128 stands for zero in the data rows.
Every row has a hidden score from 0 to 30. What is each row's score? 15 is about the middle. The score is a weighted sum of the row's numbers plus the product of two more (or one squared), each taken from its middle value.
array([107., 114., 126., 126., 148., 144., 162., 134., 132., 134., 148., 127., 109., 143.,  83.,
       182.]): 16
array([118., 122., 129., 151., 116., 115., 124., 138., 129., 102., 124.,  95., 148., 143., 116.,
       119.]): 15
array([143., 112., 125., 121., 120., 127., 111., 134., 135., 105., 139., 150., 162., 110., 150.,
       115.]): 14
array([103., 176., 112.,  70., 104.,  94., 128., 167., 132., 121., 119., 120., 150., 171., 114.,
       133.]): 13
array([117., 138., 153., 123., 153.,  88., 131., 146., 108., 126., 134., 113., 107., 174., 107.,
       109.]): 15
array([115., 107., 160.,  94., 124., 165.,  87., 141., 132., 117., 182., 131., 148., 141., 139.,
       131.]): 18
array([156., 121., 126., 153., 119., 131., 166., 128., 134., 132., 107., 106., 118., 112., 131.,
       130.]): 13
array([155., 121.,  95., 152.,  84., 120., 161., 106., 159., 147., 129., 158., 135., 130., 130.,
       135.]): 24
array([121., 109.,  92.,  92., 115., 147., 153., 138., 147., 137., 143., 142., 138., 126.,  91.,
       154.]): 15
array([136.,  97., 126., 131., 128., 147., 118., 144., 161.,  82., 153., 149., 153., 109., 126.,
       110.]): 16
array([103., 163., 122., 158., 116., 103., 119., 140., 106., 127., 139., 121., 141., 170., 140.,
       127.]): 13
array([154., 107., 186., 164., 143., 143., 120., 101., 120., 101.,  98.,  92., 143., 106., 141.,
        95.]): 8
array([121., 127., 121., 123., 112., 170., 132., 103., 124., 153., 116., 126., 113., 103., 113.,
       164.]): 12
array([115., 108., 130., 114., 109., 169., 106., 136., 132., 131., 143., 126., 152., 148.,  93.,
       143.]): 13
array([117., 120., 165., 155., 166., 102., 125., 115., 111., 117.,  97.,  95.,  91., 137., 112.,
       148.]): 13
array([129., 127., 123.,  94., 135., 148., 148., 147., 175., 157., 136., 158., 138., 124.,  96.,
       165.]): 15
array([115., 134., 104.,  80., 125., 157., 129., 120., 158., 154., 147., 138., 132., 138.,  96.,
       169.]): 18
array([135., 102., 124., 102., 144., 130., 142., 162., 171., 113., 142., 137., 155., 102., 126.,
       123.]): 23
array([136., 116., 154., 128., 154., 104., 142., 115., 137., 110., 100., 132., 106., 125., 129.,
       122.]): 15
array([129., 128., 117., 122., 144., 105., 154., 126., 112., 121., 116., 138., 102., 123., 131.,
       136.]): 14
array([108., 140., 147., 145., 140., 141., 119., 108.,  77., 148., 147., 115., 115., 139., 109.,
       116.]): 18
array([135., 121., 144., 130., 126., 148.,  86., 125., 110., 122., 160., 139., 133., 131., 110.,
       138.]): 23
array([103., 156., 127.,  92., 129.,  87., 124., 135.,  92., 173., 121., 137., 124., 154.,  97.,
       138.]): 9
array([148.,  81., 129., 168., 138., 124., 111., 102., 112., 122., 115., 135., 121., 133., 123.,
       132.]): 18
array([123., 142., 133., 134., 151.,  92., 112., 131., 112., 156., 141., 175., 137., 134., 126.,
       153.]): 15
array([107., 147., 109., 108., 122., 132., 147., 157., 143., 165., 139., 138., 120., 173., 113.,
       145.]): 16
array([124., 128., 152., 139., 140.,  95., 130., 134.,  96., 131., 108.,  96.,  99., 144., 141.,
       110.]): 12
array([164., 135., 125., 133., 128., 125.,  98., 120., 136., 112., 126., 115., 140., 107., 167.,
        98.]): 13
array([103., 158.,  86., 137., 107., 144.,  97., 151., 126., 143., 147., 109., 130., 170., 143.,
       100.]): 16
array([128., 149., 130., 118., 103., 151., 133., 109., 106., 163., 118., 109.,  77.,  97., 127.,
       156.]): 13
array([105., 136., 149.,  76., 146.,  87., 162., 137., 138., 135., 126., 153., 152., 132., 104.,
       139.]): 24
array([156.,  94., 130., 108., 163., 147., 153., 146., 165., 118., 143., 171., 137.,  80., 120.,
       141.]): 14
array([130., 104., 169., 116., 158., 144., 149., 112., 139.,  92., 132., 137., 154., 105., 110.,
       138.]): 13
array([120., 133., 129., 141., 126., 108., 149., 134., 129., 130.,  97., 125., 136., 144., 118.,
       141.]): 12
array([129., 126., 164., 134., 148., 121., 102., 130., 128., 108., 141., 131., 149., 138., 136.,
       127.]): 13
array([162., 101., 115., 110., 125., 199., 115., 106., 144., 128., 143., 148., 140.,  62., 149.,
       127.]): 11
array([166., 102., 194., 169., 158., 103., 130., 101., 121., 114.,  85.,  80.,  95.,  98., 132.,
       125.]): 15
array([149.,  84., 113., 158., 138., 147., 122., 135., 165., 111., 140., 143., 117.,  87., 141.,
       118.]): 21
array([101., 156.,  92., 125., 107., 143., 140., 109., 111., 168., 114., 124., 140., 142., 132.,
       131.]): 10
array([ 76., 136., 120., 137., 151., 127., 153., 115.,  92., 155., 110., 103.,  81., 157.,  76.,
       176.]): 12
array([156., 142., 161., 126., 141., 160., 153., 140., 164., 118., 130., 133., 135., 101., 122.,
       127.]): 11
array([102., 137., 130., 126., 150., 123., 141., 146.,  96., 137., 124., 117.,  70., 122., 127.,
       157.]): 12
array([169.,  94., 149.,  91., 152., 146., 136., 145., 178.,  78., 145., 176., 167., 100., 140.,
        85.]): 11
array([122., 127., 102., 118., 129.,  99., 126., 183., 130., 134., 126., 169., 139., 126., 105.,
       143.]): 12
array([128., 112.,  69., 132., 129., 102., 126., 140., 124., 147., 119., 151., 124., 157., 121.,
       131.]): 13
array([122., 152., 124., 134., 132., 142., 102., 132., 105., 137., 146., 121., 122., 145., 126.,
       141.]): 16
array([149.,  86., 138., 111., 130., 150.,  88., 145., 158.,  78., 157., 151., 140.,  87., 149.,
       116.]): 17
array([ 91., 134., 165., 100., 161., 145., 151., 110., 112., 131., 137.,  81.,  91., 111.,  88.,
       177.]): 16
array([149., 121., 137., 155., 116., 171., 121., 132., 161., 127., 139., 131., 155., 104., 114.,
       128.]): 17
array([127., 133.,  93., 113., 126.,  98., 117., 142., 131., 152., 110., 150.,  95., 120., 158.,
       125.]): 18
array([145., 141., 170., 142., 130., 139., 121.,  99., 125., 123., 113., 109., 147., 104., 150.,
        95.]): 10
array([120., 117., 124., 137., 112., 112., 183., 130., 135., 155., 117., 121., 142., 148., 115.,
       120.]): 17
array([122., 132., 141., 122., 135., 138., 155.,  87., 103., 142., 122., 107.,  66., 115., 126.,
       163.]): 17
array([145., 142.,  99., 181., 116., 130., 119., 145., 116., 129., 145., 130., 134., 139., 170.,
        92.]): 16
array([162., 110., 167., 141., 124., 137., 123., 114., 127.,  81.,  94., 109., 106.,  74., 147.,
       123.]): 13
array([118., 163., 127., 161., 123., 125., 114., 149., 111., 173., 143., 115., 119., 142., 129.,
       136.]): 19
array([164., 130., 130., 153., 115., 137., 139., 128., 154., 112., 143., 126., 146., 135., 147.,
        70.]): 21
array([ 91., 176., 132., 118., 144., 111., 111., 136.,  97., 154., 123.,  85., 122., 154., 115.,
       133.]): 8
array([109., 151., 118., 122., 122., 133., 111., 121.,  94., 156., 120., 114.,  80., 133., 148.,
       135.]): 12
array([129., 119., 105., 134., 128., 105., 157., 140., 136., 130., 125., 130., 121., 129., 111.,
       109.]): 17
array([162., 130., 167., 142., 148., 110., 136.,  93., 137., 105.,  93., 117., 118.,  95., 157.,
       117.]): 15
array([140.,  95., 148., 159., 156., 116., 129., 113., 122., 121., 116., 112.,  89.,  96., 129.,
       142.]): 19
array([102., 113., 147., 122., 181.,  86., 128., 149., 122.,  94., 116., 135., 122., 125., 104.,
       175.]): 25
array([ 76., 145., 163., 114., 144., 112., 151.,  90.,  87., 141., 114., 102.,  90., 137., 120.,
       161.]): 18
array([110., 142., 134., 131., 153.,  95., 144., 109., 115., 124.,  82., 129., 133., 129., 109.,
       175.]): 16
array([133., 138., 137.,  97., 136., 131., 123., 110., 131., 129., 122., 142., 129.,  97., 150.,
       132.]): 14
array([134., 133., 174., 160., 137., 109., 145., 116., 113., 111., 132., 112., 134., 119., 135.,
       115.]): 15
array([ 90., 182., 118.,  91., 137., 106., 145., 115., 110., 156.,  94., 109., 150., 182., 106.,
       147.]): 5
array([141., 102., 124., 136., 132., 146., 120., 119., 146., 115., 127., 160., 127., 134., 104.,
       130.]): 19
array([ 79., 131., 124., 107., 143., 159., 133., 119., 110., 145., 129., 113., 100., 102.,  94.,
       183.]): 15
array([105., 143., 196., 139., 197., 134., 140.,  98.,  79., 161., 136., 129., 117., 134., 105.,
       166.]): 16
array([123., 113., 147., 140., 146., 140., 135., 110., 124., 134., 134., 152., 120., 103., 126.,
       163.]): 15
array([105., 153., 117., 125., 126., 130.,  92., 168., 119., 136., 172., 116., 132., 171., 116.,
       151.]): 18
array([100., 137., 115., 158., 140., 132., 105., 116.,  73., 147., 125.,  96., 118., 147., 121.,
       162.]): 9
array([137., 156., 170., 120., 173.,  78., 130., 158.,  98., 121., 117., 124., 145., 117., 131.,
       106.]): 7
array([158., 112., 164., 159., 100., 144., 121., 116., 116., 113., 120.,  98., 154., 100., 122.,
        95.]): 10
array([110., 178., 127., 117., 125., 120.,  94., 105., 104., 142., 116.,  90., 104., 139., 127.,
       133.]): 12
array([101., 165., 135., 136., 118., 117.,  98., 119.,  97., 147., 146., 111., 126., 151., 133.,
       119.]): 17
array([118., 184., 140., 116., 110.,  97., 115., 135., 109., 174., 133., 117., 112., 153., 113.,
       121.]): 18
array([187.,  74., 103., 181.,  87., 143., 116., 157., 174.,  83., 149., 182., 135., 101., 159.,
        75.]): 22
array([114., 155., 115., 133., 113., 125.,  88., 125., 102., 134., 136., 109., 108., 124., 163.,
       105.]): 14
array([134.,  90., 132., 134., 147., 150., 111., 123., 153., 130., 119., 123., 121., 127., 107.,
       144.]): 17
array([115., 120., 136.,  37., 153., 146., 118., 127., 151.,  98., 123., 128., 126., 116., 105.,
       152.]): 14
array([129., 157., 157., 129., 136., 111., 135., 131., 110., 137., 129., 103., 145., 137., 124.,
       120.]): 9
array([101., 178., 117.,  79., 100., 126.,  77., 166., 124., 139., 146., 109., 144., 169., 124.,
       126.]): 8
array([102., 137.,  76., 100.,  96., 143., 156., 139., 142., 142., 134., 151., 126., 143., 112.,
       142.]): 15
array([ 76., 133.,  89.,  96., 139., 118.,  98., 108., 112., 144., 119., 129.,  76., 154., 129.,
       150.]): 18
array([ 93., 156., 140., 169., 164.,  90., 120., 128.,  81., 143., 119.,  94., 107., 136., 133.,
       140.]): 14
array([124., 106., 112., 132., 132., 137., 147., 130., 154., 122., 126., 161.,  94., 109., 138.,
       135.]): 20
array([153.,  87., 136., 121.,  90., 154., 114., 116., 158.,  86., 150., 145., 149.,  87., 158.,
        72.]): 21
array([166., 120., 133., 109., 113., 137., 125., 152., 182.,  87., 166., 153., 182.,  99., 144.,
        67.]): 17
array([135., 145., 117., 147., 115., 101., 115., 141., 103., 129., 131., 122., 140., 134., 164.,
       101.]): 12
array([168., 117., 148., 115., 131., 144., 133., 168., 173., 106., 145., 162., 149.,  88., 145.,
        81.]): 12
array([130., 143., 123., 118., 115., 174., 154.,  98., 139., 143., 122., 129.,  88.,  85., 139.,
       156.]): 15
array([164.,  87., 128., 110., 163., 122., 161., 160., 176.,  97., 140., 173., 137., 113., 152.,
        98.]): 17
array([140., 126., 144., 150., 104.,  86.,  74., 102.,  85., 109., 124., 136., 165., 115., 148.,
       120.]): 13
array([119., 118., 104., 136., 151., 138., 143., 145., 126., 128., 124., 140.,  94., 144., 138.,
       124.]): 11
array([124., 120., 133., 105., 113., 134., 129., 134., 133., 127., 130., 130., 155., 134., 106.,
       131.]): 10
array([ 90., 142., 116., 126., 154.,  91., 170., 119.,  86., 142.,  87.,  97., 106., 151., 107.,
       153.]): 17
array([167., 125., 135.,  98., 121., 101., 109., 154., 161.,  94., 122., 161., 136., 108., 147.,
        80.]): 13
array([123., 124., 141., 113., 166.,  89., 138., 159., 138., 117., 117., 145., 150., 153., 121.,
       117.]): 11
array([179., 117., 157., 155., 122., 138., 120.,  78., 113., 123.,  86., 106., 143., 113., 138.,
        93.]): 11
array([ 74., 160.,  94., 128.,  92., 138., 104., 121.,  95., 184., 127., 133., 117., 152., 129.,
       145.]): 13
array([117., 167., 123., 164., 116.,  86., 145., 121.,  89., 154.,  98., 104., 105., 157., 148.,
       121.]): 12
array([131., 119., 145., 105., 139., 122., 116., 122., 141., 104., 123., 135., 114., 103., 151.,
       137.]): 20
array([ 92., 166.,  89., 123., 115., 122., 152., 170., 128., 159., 152., 107., 125., 170., 134.,
       128.]): 15
array([122., 134., 159., 156., 139., 105., 159., 123., 112., 138., 118., 135., 125., 122., 103.,
       142.]): 13
array([105., 165., 131., 126., 152.,  73., 152., 164.,  97., 144., 109.,  86., 109., 171., 115.,
       129.]): 10
array([139., 103., 115., 177.,  94., 152., 169., 109., 151., 125., 109., 132., 143., 114., 131.,
       108.]): 16
array([102., 171., 108., 111.,  94., 108., 115., 123., 119., 127., 122., 123., 167., 161., 116.,
       157.]): 12
array([138., 129., 170., 134., 122., 132., 104., 112., 112., 125., 152., 108., 124., 125., 168.,
        77.]): 20
array([127., 107., 117., 155.,  81., 177., 102., 100., 137., 139., 143., 109., 121., 125., 115.,
       129.]): 29
array([ 88., 138., 164., 105., 177., 112., 143., 158., 104., 145., 132., 103.,  73., 136., 119.,
       144.]): 13
array([107., 156., 160., 140., 131., 104., 123., 110.,  86., 156., 121., 109., 139., 172., 112.,
       127.]): 13
array([174.,  87., 180., 142., 133., 156., 128.,  75., 136.,  94.,  96., 119., 130., 106., 100.,
       126.]): 16
array([150., 107., 181., 101., 137., 131., 155., 122., 166., 104., 137., 146., 161., 126., 106.,
       127.]): 15
array([105., 141.,  98., 141., 127., 138., 180., 116., 145., 150.,  94., 105.,  93., 141., 134.,
       146.]): 18
array([168., 133., 146., 128., 135., 123., 114., 121., 158., 117., 112., 127., 132., 113., 178.,
        75.]): 14
array([118., 116., 166., 100., 139., 129.,  97., 109., 138.,  91., 115., 112., 138., 120., 120.,
       123.]): 14
array([155., 127., 124., 167., 139., 119., 134., 113., 111., 134., 108., 121.,  96., 137., 156.,
       107.]): 17
